In the rows, 128 means zero.
Each named move below is a turn or a mirror, shown by a few rows before and after it. Which moves, in which order, take the first row of each later pair to the second? The first pair is answered.
zodi (before -> after):
[147 110 117 153 115 129 131 155 134 140 180 137 123 117 143 194] -> [160  94 123 159 127 134 129 160 129 134 152 138 125 108 141 193]
[131  83  82  97 116 149 170 100 112 118  94 124 114 150 107  32] -> [124  95  74  92 105 146 172  97 115 122 110 122 109 158 108  31]
[ 97 160 144 163 156 127 136 143  98 139 101 107 116 127 107 138] -> [ 91 175 136 154 146 122 137 137  99 142 126 105 109 133 107 137]
nepob (before -> after):
[130 159 147 113 129 112 122 138 109 115 114 122 110 116 104 115] -> [136 105 103 106 128 158 135 135 143 127 131 138 134 150 139 106]
[138 179 182 116 153 102 143 105 115 125 143 112 125 117 110 135] -> [148 119 126 106 157 157 163  96 145 139 156 128 138 165 142  95]
[122 134 116 129 109 113 110 149 172 107 132 127 145 106 127 197] -> [137 156 127 125 146 103 146 129 108 105  93 117  96 124  87  81]
Mifi (before -> after):
[130 105 157 153 169 123 139 118 124 155 119 127 142 102 111 130] -> [109 133 148 142 156 112 141 108 124 164 160 124 132 116 106 122]
[ 87 188 143 169 147 124 149 153 106 118 179 158 135 148 107 138] -> [102 198 125 138 110 130 132 172 125  97 177 155 134 131 125 166]
[141 120 133 162 128 145 117 148 117 132 105 128 119 108 145 141] -> [129 125 145 173 143 137 127 136 107 143 115 128 117 126 135 125]
[135 143 160 145 153 138 128 108 109 125  81 146 119  95 100 136] -> [117 161 156 147 150 129 136  95 104 137 117 147 113 112  91 123]
zari (before -> after):
[149  93  87  89 143 134 137 130 159 123  94 108 130 135 184 143] -> [128 121  75  83 138 128 152 112 150 140 143 107 117 167 174 121]
[123 128 120 132 117 105 113 157 143 135  85 118 132  86 135 154] -> [111 114  91 126 107 125 120 151 163 148 119 125 145 109 152 157]
[115 131 117 130 129 125 150 131 118 158 155 117 128 137 115 110] -> [124 137 136 135 137 113 146 137 102 152 127 110 121 119 104 112]
Now pairs of rows:
Between the rows of a pair lie two moves.
[170 157 115 137 142 111 121 135 114  99 104  95  83 107 134 131] -> [179 135 103 136 140 129 121 140 126  95  93 101  97 109 148 136]  zari then nepob
[156 110 118 106 114 140 122 142 127 102  79 128 136 100 152 133] -> [106 157 107 110 114 124 145 106 118 141 174 131 124 152 131 103]  Mifi then zodi
[ 99 136 108 109 100 127 122 127 156 115 165 129 140 124 133 171] -> [100 124  94 109 106 142 127 122 159 122 168 133 144 136 139 158]  Mifi then zari
[180 148  96  94 104 175 153 135 110  68  96 110 128 113 144  56] -> [150 171  93  93 102 169 167 115 102  88 148 110 118 141 136  36]  Mifi then zodi
[141 126 166 145 153 114 121 121 108 125  75 120 131 106 106 117] -> [131  88 106 128 129 159 128 116 159 147 135 140 160 150 151 127]  zari then zari
[ 98 129 116 156 115 122 123 128 177 173 149 140 137 140 152 148] -> [103 111 136 180 143 119 130 124 164 175 118 144 140 141 143 134]  zodi then Mifi
[ 91  91  91 148 105 113 151  80 124 162 204 178 134 217 133 130] -> [ 97  69 124 180 146 107 161  74  98 167 162 180 140 215 113 112]  zodi then Mifi
[119  84 128 143 120 121 135 128 174 120  84 167 146 135 133 191] -> [116  71 120 150 134 131 148 119 171 131  92 172 147 154 131 170]  zari then zodi
[178 120  99  70 122 156 144 147 102  89  69 121  86 119 109  41] -> [174 135  80  52  94 160 140 146 112  88  97 121  81 122 117  50]  zodi then Mifi
[117 186 128  99 122  95 137 127  49 118 144  99  87 128  80  76] -> [139 113  42  64  80 166 134 141 121 115 166 117 119 156 147  94]  Mifi then nepob
[142 164 108 108  91 110 110 154 131 100 138 119 116 104 148 157] -> [152 166 100 104 110 118 134 145 104 105 125 117  95 130 133  89]  zari then nepob
[107 117 154 167 160 111 126 116 112 143 136 124 141 127 114 142] -> [105 149 128 129 111 108 108 124 131 127 170 121 130 117 130 167]  Mifi then Mifi
[149 113 113 139 124 142 125 137 150 114 122 140 141 130 154 112] -> [136 134 142 152 127 118 116 133 145 118 123 140 145 112 140 144]  Mifi then nepob
[ 84 179 145 111 106  93 118 126 131 123 164 138 124 125 131 167] -> [102 128 187 157 167  95 128 125 106 128  92 142 140 116 115 149]  zodi then Mifi
[108 109 125 168 130 142 122 126 184 125 108 139 140 130 139 168] -> [ 89 172 150 170 138 104 129 112 143 126 130 127 104 130 103 134]  zari then nepob
[158 144 136 121 120 104 122 104 102 129  45 154  91  71  97  95] -> [148 178 101  83  68 106 111 110 126 121 100 150  81  73 117 114]  zodi then Mifi
[104  86 100 146 136 162 144  94 158 167 179 153 152 194 122 103] -> [ 86 111 118 152 120 135 128  96 168 168 201 151 160 175 118 157]  zari then nepob
[176 148 132 100 108 115 107 151 122  86  93 120 117  68 140 180] -> [142 131 177 166 193  99 150 109  77 137  93 125 121 116  99 118]  Mifi then Mifi
[136  86  80  65 119 186 148 118 138 146 162 111 134 180 142  90] -> [141 150 132  69 138 137 150 113  75 130 129  91  89 153  89  53]  nepob then nepob
[168 145 147 100 167 118 142 132  93  95  76 105 108 105 100  83] -> [166 165 147  88 142 110 128 142 102  83  86 101 105  87 106 111]  zodi then zari
[111 200 143 112 116  97 125 116  84 142 159 115  94 116  91  99] -> [162  57 107 135 152 177 133 132 130 143  77 139 149 131 141  96]  nepob then zodi
[131 180 128 175 124  95 109 116 143 132 130 141 127 114 122 189] -> [159 144 106 176 163 130 145 104 112 136  91 144 108 153 116  82]  zodi then nepob
[142 144 145 104 129  96 152 120  96 148 147 124 116 165 136  82] -> [151 100 126 101 103 120 128 141 153 145 148 132 159 148 179 158]  nepob then Mifi
[ 99 128 123 152 139 141 142 102 137 170 172 135 149 159 131 131] -> [ 99 183 132 126 117 115 129 110 115 151 171 123 114 136 116 130]  Mifi then zari
